Z: rows in 3 groups, each row roughly a mix of its group's directions:
Z (111 x 10):
[[-23   6   1 -19  12   2  -5   6  18   8]
 [-21   3   0 -12   0  -7  -1 -14  -9 -25]
 [  4 -18  -5 -22  -2 -11   5   4   0  23]
 [ 25 -10   6  12  -9  -1  -5   2 -22   3]
 [  9   1   6  12  -5  16   3  20  22  11]
 [-22  -6  -5 -16 -12  -5   4  -8  -2 -23]
 [-13   8   0   6  -4  12   1  -9  -4 -32]
 [ 12  11  20  21  16  -1   4   7 -10   0]
 [ 12   4   0   2 -11  -6   1 -10 -31 -14]
 [ -6   3   1 -12 -10   2 -10  -7 -17 -29]
 [ -4  -4  -1  -2 -21  -7  10  -7 -22 -20]
 [ -3   1 -10 -13  16   3   5   8  15  27]
 [  2   8  -7  12  -6   4  -2 -19 -13 -26]
 [ -4  -5 -19 -15  -1 -28  11  -4   2   2]
 [ 23  -1  -7  24  -8  -3   3  -6 -13  -8]
 [-10  -4  -4  -8  -5  11   8  12  29  10]
 [ -3  12  16  10   2 -10   9   1   1  29]
 [-21   5  -4 -15 -10  15  -1   7  16 -14]
 [ 14  -3   7   5 -11 -13  -1 -19 -22  10]
 [ -3   0 -20   5 -11  12  -3 -11   6 -26]
 [-17   6  -2  -8  -2   1  -5 -10  -8 -30]
 [ -3  -6  -6 -22   4   8   1 -19  -9 -21]
 [-17  -7  -3 -15   6   8  -9   6  27   0]
 [  5  -9  -2 -15 -25  -1  -2   1  -9 -22]
 [ 13   0 -28   2  -1  -8   6 -16  -9 -13]
 [  7   8   7  11 -10  -5  -2  -6 -27 -19]
 [ -4 -11  -5 -19   3  -8   4   6  16  25]
 [-12   3  22  -6   4   3   2  16  22  12]
 [  0  -2   1  -5  20  -1   1  14  22  21]
 [  4 -17  12  -4 -16   7   0  19   6  20]
 [ 27 -16 -15   5   0  -9  -1  -2   5  15]
 [  7  12 -13  23   6  17   5   2  14 -10]
 [-13 -10  -4 -29 -10   1   5   2  17   4]
 [  3   1   5   1  16   4  -2  15  20  25]
 [  5 -14 -13 -16   2  -9  -1   6  15  24]
 [-23  -7  -1 -29  -5  -7  -1  -4   0   2]
 [ -7  -3  -4   2 -26  17  -1  -3 -10 -21]
 [  0   0   0  -5  -8  19  -7  -4 -15 -29]
 [  4   8   6  10  -1  -7   2  10 -26 -22]
 [-24   9   9 -21   3  -2  -8   4 -11 -13]
 [  8  -6  -9   0 -17  -6   0  -8 -19 -25]
 [  3   4  11  19  12   7   6  11  22  14]
 [ 20  -5 -16  17 -12  -7   4  -9 -12 -12]
 [ 18  13  -6  21  11  10  -6  16  -3   7]
 [ -9   7 -12  -5   0  15 -11 -15   5 -25]
 [  1  -7 -15  -7  15 -10  13   7   4  25]
 [ 16   8  -6  13  -6  -3   7 -17 -24  -6]
 [  4   4   0   1 -13   0  -6 -14 -23 -24]
 [ -9  -5  -1 -17  15  -1   2  11  22  17]
 [  7   3   0   5  -9  11  -1  23  20  19]
 [-11  -8  20 -20  20   3   1 -11   1   7]
 [  7  13  23  21   3   2   4   3 -10  15]
 [ 15   0 -29   9  -6 -15   9  -8   0  -2]
 [-10   0 -11 -16  14 -21   7  -5  15  10]
 [  3  -4  -3  -5  19  -3   2  17  21  19]
 [-19  -4   6 -24  -8  -7  -2  -3 -10 -19]
 [ -6  -5  -8  -9   0  21 -13  18  19   3]
 [-19   3  19 -10 -10  -6  -1 -14 -16 -12]
 [ -4  -3   3 -13 -12   3   1  19  22  19]
 [ 23  -3 -19  10   4  -2  15  -5   3  16]
 [  2  -2   8   4   8   6  -5  22  21  20]
 [ 23  -4 -15  10   5  10  -6   7  14  17]
 [-14  11  24  -2   2  18  -9  13  -1  10]
 [-16  -3  -1 -21   8 -16   9  -6  13  15]
 [  6  -9   9  -9  -5 -21  -4 -12 -25  -6]
 [-12  -5  24  -9  -5  -8  -3   0  -6  25]
 [  6 -10 -12  -9 -11  -6  -1  -1 -11 -30]
 [  4  -8  -5 -11  -1 -26   9 -10 -18  -9]
 [  3   6 -29   3  11  14  -7  -6   8 -14]
 [-15   7   2   0  21  22   4  -5  16  -3]
 [ -4   5  16  14   7   7  -3   6  15  26]
 [ 11   6  16  16  10   5  -2  14  10  21]
 [ -7 -11   9 -18   0 -22   1  -1  -3  22]
 [ -4  -7  15   0 -14  11   0  22  17  12]
 [-29   7   4 -22   6   2   0   3   9  -6]
 [ 23  -1  17  18 -13   0   6   4   3  12]
 [ 13  -5 -13  11  10   1  10   4  15  25]
 [  2   6   3  11  -8   8  -4  25  15  20]
 [-14  -8 -24  -8  -7   0  12   0  20   7]
 [-16  -1  -3  -3  14   6  -1   5  28  15]
 [-24  -1   1 -24  -1  -2  -3  -5  -2 -18]
 [ 21  -8  -5  15   9  17  -8  -1  18   6]
 [ -8   6  -5   1  -2  13 -10  -9  -6 -32]
 [-13   0   4 -11  -2   4   0  16  21  23]
 [ 23 -10 -13  -4 -14   2  -9   2 -13 -16]
 [ -3 -10 -21 -10 -16   0  -2 -14   0 -20]
 [ -4  -3  -8 -23  -9   2  -3  -6  -3 -28]
 [-13   3  -3 -12  -6   0  -3 -14 -12 -28]
 [  2   4   1  14  -1  29 -12  -1  17   5]
 [ -9   3  -2   7  16   0  -6  -1  -3  33]
 [-19 -12 -10 -18   4   1  -4   2  23  -8]
 [  1  -6  -7 -11 -14 -20   5   1 -25 -11]
 [-11  21  21   4  11  -7   0  10 -15   0]
 [-16   3  -2   8 -27   8  17  -7  -1 -10]
 [ 19 -13 -23  -5 -12  -9   7  -9  -9  -1]
 [ -4   0 -28  -4   3  -8   8 -19  -4 -13]
 [-30  15  10  -8   6   0   9   2   5  -9]
 [ 10  -4 -31  -4  -2  -3  13 -11  12  -2]
 [ -3  -4   8  -2  10   1  -1  22  19  23]
 [-29   7   1 -12 -11  13  -1   1   4 -14]
 [  5   6  24  12  10  13  -8  14   4  16]
 [-10  -9 -10 -22 -23  -5   2   1   0 -15]
 [ 12  16   3  29   3   5  -9   7 -11  -6]
 [  7  19  -3  21   7  -2  15  -6 -14 -11]
 [-18 -10   7 -20 -10  -7  -7   1  -4 -22]
 [  3  -9   3   2   6   0   4   9  20  30]
 [ 17  -1  -7  14   6 -18  12  -3   7  21]
 [ 18   0   8  20   1  12   0  15   9  17]
 [  4  15 -16  11   3  -4  -3 -12 -14 -24]
 [ -5 -13  -1 -10  -6  -9  -1 -16 -26 -15]
 [ 20  -4  -5  -4 -14   8  -9   8   0 -26]]

one row of each group, then the others: which group is each in?
[ -2 -16  10 -19  10  -1   3 -21 -14 -10] -> (119)
[ -5  -8  -2 -29 -12   5 -10  -2   3 -18] -> (89)
[ -8  -2 -26 -10  -4  -5  -3 -15  10 -17] -> (17)

[ 13   1  15  10 -10 -11  -9   0 -24 -13] -> (119)
[  7   4 -14   4  15 -19   2 -20 -17  -1] -> (119)
[-10   1  25  -6   1  15  -6  17  13  10] -> (119)
[12 -5  6  4  4  0  8 17 18 25] -> (89)
[  1  -1  -8   6  -9 -19  -7  -7 -30  -4] -> (119)
[ 16  -4   1 -16 -11  13 -13  13 -10  17] -> (119)
[ 20   6  -6  11   9  -6  14   7 -11  22] -> (89)
[ 13  -5 -16  18 -20  16  -3  -4   3 -10] -> (17)
[ 1  1  0  0 23  4  0  8 25 17] -> (17)
[ -2  -4 -20  -8  10  11  -2  -7  22  17] -> (89)
[  0 -10   7 -24  16 -12  -3   5   3  19] -> (17)
